One turn moves every row onto another: examples first, then more rows asked:
Q127: [  7   8   4  -6  12 -16  -8 -11   2  -8  11   1  11   0  -7   7  -9   9
  16]
Q848: [-14   0  23  -1  -3 -14  -8   1  -5  -1  15  -9  -5   7 -11  22  -7  17
  14]
Q789: [  3  -2  -6 -11   4   7 -16   3   0   1  13 -25  -4  19  -2  -2   0 -12
  -6]
Q218: [ 20   8  11  -4  22 -11  -8   0 -15  -8  -2 -10  -5   6   0   4  -7   5
   8]
Q253: [-10  -4  12   8   7   1 -11   8   2   0 -11 -15 -11  13  -5  11 -18   4
  16]
Q757: [ -6  -8  11  -6  -4   1 -18   1 -17   6  11 -20  -3   8 -12  21 -14  -4
 -10]
Q956: [-18  -2  11   3   3  -5 -10  -3   7 -13   2 -20  -3   9 -11  -8 -10  13
   4]
Q928: [ -2  -5   5  -1   0  -2  -1  26  -6  -5  18 -16 -13   4 -16  -5 -10 -10
   6]
Q913: [ -4   8   8 -17   1 -14 -22  13  -3  -5  12 -25  -1   8  -1   0 -13  -9
 -11]
Q22: [ -7  -9  12 -16  17 -10 -22  12   0  -5  11 -12 -21  -2  -9  14 -18   7
   5]
Q520: [ -2  15   0  -4  -4 -11  -1   0 -15   5  11 -15 -13   2  -5  18 -10  -3
  23]
Q362: [  8  11   1  -4  14 -12  -6   2  -3  -6  22  -7  -4   0 -28  10 -11  -9
  14]
Q724: [  9   6  -7  -7  15   4   1   0 -11  -6   5  -5   4  16   3  18   0  -8
   3]
Q904: [ -4  10  -2 -15   7  -2  -7   1 -20  -3  15  -2  -3   2  -3  -2  12  -1
   7]
Q478: [ 19  -4   9  -1  18   0 -13   4  -2 -18  12 -13  -1   1 -19   3   4   4
  -1]
Q697: [  0  -7   3  -1  14   5 -10   1   0 -15   7 -15   8  11  13   8   3   9
  -3]
Q521: [ 17   1  -4  -7  14  -8  -8  11   9  -2   2 -14 -19   4  -5   4 -12  -9
  -7]
Q719: [ 10  -3  -3 -17  -2  -5 -20  12  15  -2   3 -15  -4   5  -5  22 -15   1
  -1]
Q119: [ -3 -14  -2   4 -10   4  -2   3   4  -9  16 -18   0   6 -21   0  -8   6
  -1]
Q249: [  1   2  10  -1  14 -22  -2   9  10  -4   7  -1 -14  -1 -10  19 -19   7
   5]
Q888: [ -7   9   7  -3   0  -2   3  21  10   1  -2 -13  -6   8 -10  10  -9 -11
  14]
Q360: [  7  -4   2  -5  -2  -4  -8 -11 -18 -10  22  -6  -7   4  -3  14  -2   9
  21]
Q192: [-20   4  15 -22   2  -8  -6  -3   6  -5  13 -15  -5   0 -16  22  -6   3
  -4]
Q415: [-14   6  -2  -3   3  -5 -11   2 -14   8   0 -11   0   2  14   6  -1   8
  10]
Q409: [-15  -2  12  -8  -6   1 -19  -1 -11   6  19 -19   5  16 -10   4   5   5
   5]

Q697 moves to Q415
Q757 moves to Q192
Q360 moves to Q127
Where do these go?
Q789 moves to Q409
Q119 moves to Q956

